Rotation paths and how fast each direction turns (degrees a step):
Each turn is a multiple of 5 degrees from 10 to 175, or 0.
Each row of a path follows its step; steps can be skipped.
Path 1:
step 2: [ 0.63 -4.60  2.08  0.33  0.21  4.94  0.82 -1.97  2.01  0.47 -2.67 -0.01
 -1.06  1.02 -0.47  0.28  1.82  0.78 -1.19 -0.92 -0.68 -0.23 -2.53 -1.50
 -0.66  0.88 -1.34 -0.11  0.45 -2.70  0.57 -0.02  3.41  1.41 -1.97  0.95
 -0.17 -3.16 -3.25  0.37  0.55  1.29  1.47 -2.79  0.13 -1.47 -1.45  1.14
 -1.47  0.05  1.86 -0.89  2.44 -0.81  3.11 -1.43 -1.66  0.11  0.63  0.17
 -4.18 -0.52 -4.19 -1.61 -1.52 -4.78  0.74  1.12]
step 4: [ 0.29  2.24 -1.99  2.29 -2.58 -0.22 -0.14  2.77 -2.83 -0.28  1.27  1.13
 -1.73  1.32 -4.47  2.70 -0.36 -0.63  1.43 -1.28  1.20 -1.16  2.89 -1.91
  1.36  3.18  2.25 -2.81  2.41  1.36  2.12 -0.21 -1.95  1.26  0.39  2.38
  0.09  2.06 -1.65  1.00  0.19 -1.17  0.34  0.56 -1.87 -1.10 -0.16  2.79
 -0.25  1.30  0.48  4.39  1.48 -0.95  1.05  3.21  0.17 -0.46 -0.01 -1.09
  3.56  1.64  1.69 -3.96  0.38  3.35  0.61 -1.35]
step 6: [-3.83  2.63 -1.12 -1.86  2.03 -0.12  2.38 -0.67  0.93  0.63  0.30  1.77
  1.78  0.94 -0.58 -1.98  0.01 -3.78  1.97  1.71  0.60  0.31 -1.59  1.32
 -0.19 -1.55 -5.23 -0.53 -2.95  1.32 -2.81  1.35  0.25  1.93 -0.32  2.03
  0.21  2.41  1.84  2.63 -2.00 -1.49 -0.85  2.05  1.24  0.48 -5.62 -2.36
 -1.13 -2.16 -0.02  0.08 -0.10  2.87  0.05 -1.72  3.07  2.14  0.31  0.32
 -1.54 -1.01 -1.83  2.49  0.19 -0.57 -0.15  0.79]
step 7: [-1.98  1.89 -1.46  0.08 -1.21  1.77 -2.38 -0.28 -1.06  0.23  0.04  0.29
  1.64 -1.77  1.08  3.85 -1.41  4.35 -0.80 -4.01  2.13  1.56 -0.30 -1.16
  0.52 -0.57  0.61 -0.23  2.95  3.22  1.54  0.93 -0.08 -2.70  1.43  4.16
  0.50  0.52 -0.43  3.94  1.25 -1.92  2.50 -1.59  0.65  2.29 -2.54 -0.92
  0.05 -2.10 -2.77  0.45 -0.83  1.03  0.19  0.07  0.74  0.14  0.55 -1.68
  1.52  2.42 -1.77  2.33 -2.26  4.26  1.01 -2.03]
step 10: [ 0.66  0.46 -4.60 -0.45 -3.95  1.92 -0.23 -0.47 -2.65 -0.70 -0.70  3.19
 -0.25  4.53 -0.43 -1.17  1.67  1.43 -2.83 -3.16 -0.54  0.42 -3.05 -1.91
  0.26  0.38  0.28 -1.57  0.64  3.85  1.14  0.94 -1.81 -0.19 -4.45  3.65
  2.57 -2.19 -0.75 -2.63  2.19 -0.38  1.47 -0.37 -0.74  0.78 -0.84 -0.50
 -0.68  0.35 -0.89  0.99 -1.21 -1.02  0.56 -1.86 -2.59  1.83 -0.16 -3.45
 -2.16  0.77 -0.49 -1.94  0.90 -1.16  0.44 -1.72]
step 17: [ 0.76 -3.56 -0.85  2.87  1.19  0.36 -1.87  0.01  3.37  2.44 -0.89  1.28
 -2.35 -0.51  0.31 -2.65 -1.87  0.35 -3.17  0.15  0.30  0.08  2.25 -0.97
 -3.93  1.45  2.88 -0.22 -2.28  0.63 -0.95 -1.89  2.34  0.02 -1.71  1.30
  0.93  1.62 -0.18  1.83 -1.26 -2.59 -0.41 -2.50 -1.40 -1.32 -1.83  2.66
  1.52  2.70  1.11 -1.36 -2.78 -1.79  0.50 -1.31 -0.67 -2.63  2.28 -4.02
  0.22 -2.62  0.87 -1.47  1.14 -4.44 -0.14  0.73]
step 18: [-3.21 -0.34 -2.39 -0.30 -0.87  0.36  0.30  0.41  3.26 -2.88 -0.24  2.84
 -2.20 -1.17 -1.97 -1.01 -0.19 -2.36  1.37 -1.76 -1.46 -0.43  2.21 -0.58
 -0.83 -1.84 -2.58 -3.70 -1.06  1.83 -0.85 -1.51 -3.44 -1.17 -2.41  1.75
 -0.68 -1.68  2.43 -1.36 -1.50  2.14 -0.26 -0.62 -0.17  1.60  0.60 -3.26
 -1.35  1.66 -0.63  1.34 -0.26 -2.79 -0.38 -1.89  4.91  0.06 -3.50  0.15
 -2.83 -1.67 -0.53 -1.85  4.20 -0.35  0.19 -0.26]
step 20: [ 2.27  1.01  3.10 -0.62 -1.76  0.28  1.85 -1.01  2.63  1.37 -2.86 -4.13
  0.39 -1.01 -2.05 -1.37  1.18 -1.44  0.32 -0.12 -0.18  0.23  0.05  2.12
 -2.55  2.71  1.19  4.79  1.30  0.34  0.97 -1.86  2.87  0.18 -2.85  1.50
 -3.90  0.19 -1.39  1.34  1.21 -2.31  0.67 -0.37 -1.21 -1.99 -1.03  1.77
 -3.00 -0.92 -2.15 -1.53 -0.91  2.46 -1.62  0.68  2.94  0.04  4.32 -1.19
  1.81  0.03  0.57 -1.14 -2.09 -2.75 -0.54  0.80]
Directions:
[-0.08  0.26 -0.13  0.53  0.50  0.02 -0.23  0.71 -0.03 -0.30 -0.78  0.07
 -0.21 -0.15  0.08 -0.06  0.19 -0.07  0.33  0.41 -0.69 -0.09 -0.58  0.00
 -1.01 -0.43  1.03  0.34  0.80 -0.34 -0.13 -0.16 -0.01 -0.27 -0.17  0.09
  0.35 -0.70 -0.18  0.16  0.32  0.40 -0.02 -0.67  0.40 -1.05 -0.40 -0.04
  0.88  0.27 -0.30  0.53  0.47 -0.14 -0.08  0.42 -0.04 -0.13  1.35 -0.06
 -0.10 -0.52  0.09  0.08 -0.98 -0.53  0.08 -0.57] => 120
[ 0.36 -0.17  0.12  0.22  1.05  0.52  0.12  0.47 -0.38 -0.53 -0.79 -0.27
 -0.45 -0.14 -0.53 -0.59 -0.15  0.33  0.13  0.42  0.22  0.01  0.33 -0.46
 -0.07 -0.42  1.10 -0.29 -1.01 -0.55 -0.09  0.17 -0.28 -0.12  0.43  0.38
 -0.13  0.53  0.44 -0.28 -0.28 -0.46 -0.49 -0.10  0.48 -0.16 -0.01 -0.22
 -0.56 -0.32  0.06  0.13  0.22 -0.41 -0.37 -0.15 -0.29  0.19 -0.70 -0.64
  0.13  0.51  1.39 -0.50  0.77 -0.16  0.44 -0.51] => 85
[ 0.67 -0.35 -0.20  0.32  0.49  0.18  0.35  0.16 -0.34 -0.38  0.94  0.46
 -0.19 -0.94 -0.36  0.99  0.03 -0.53 -0.45  0.27 -0.42 -0.97  0.02 -0.03
  0.06  0.08  0.29 -0.20  0.18  0.09  0.15 -0.36 -0.31 -0.38 -0.50  0.53
  0.08  0.14 -0.29  0.04 -0.02  0.51  0.53  0.07  1.00  1.03  0.48 -0.31
  0.12 -0.60 -0.34  0.62  0.09 -0.31 -0.75  0.04  0.21  0.02  0.22 -0.38
  0.13  0.34 -0.37  0.90  0.12  0.54  0.78  0.65] => 95
[-0.07 -0.01 -0.16 -0.09  0.53 -0.38  0.46  0.31  0.62 -0.16 -0.24  0.01
  0.19  0.76 -0.08 -0.27 -0.67 -0.43 -0.19  0.16 -0.03  0.24 -0.02  0.02
 -0.12 -0.54  0.14 -0.58 -0.58 -0.90  0.04  0.03  0.63 -0.58  0.29 -0.15
  0.57 -0.31 -1.23  0.15 -0.06  0.89  0.23 -0.51 -0.13 -0.05  0.30 -0.35
 -0.60  0.85  0.32 -0.61  0.29  0.10 -0.26  0.89  1.09  0.76 -0.53  0.37
 -0.65  0.07 -0.41  0.52  0.36  0.32  0.06  0.37] => 115
[-0.69  0.33 -0.03  0.39 -0.25  0.31 -0.13  1.26 -1.09 -1.04 -0.05  0.05
 -0.25 -0.56  0.21  0.06  0.45  0.01  0.08 -0.44  0.48  0.56 -0.13  0.15
 -0.03  0.03  0.17 -0.30  0.33  0.78 -0.12 -0.07  0.08 -0.82  0.20 -0.87
  0.22 -0.05 -0.24 -0.32 -0.07  0.11  0.51  0.52 -0.58  0.40 -0.44  0.01
 -0.43  0.23 -0.59  0.39  0.10 -0.30  0.83  0.13  0.03  1.05 -0.84 -0.15
  0.25 -0.40 -0.49 -0.44 -0.19  0.03  0.72  0.05] => 125
[-0.58 -0.21 -0.10  0.30 -0.26  0.23 -0.43 -0.71  0.24 -0.11  0.10 -0.08
  0.33  0.01 -0.47 -0.44 -0.17  0.47  0.14  0.08  0.28 -0.38  0.62 -0.17
 -0.90  0.65  0.29  0.75 -0.15  0.23  0.08  0.39 -0.84 -0.71  0.12 -0.05
 -0.01 -0.20  0.13 -0.27  0.91 -0.60  0.17 -0.74 -0.18  0.12  0.30  1.39
 -0.49  0.23  0.58  0.47 -0.38 -0.37 -0.02  0.76  0.62 -0.25 -0.03 -0.32
 -0.18 -0.78 -0.02  0.29  0.14  1.00  0.63  0.06] => 110
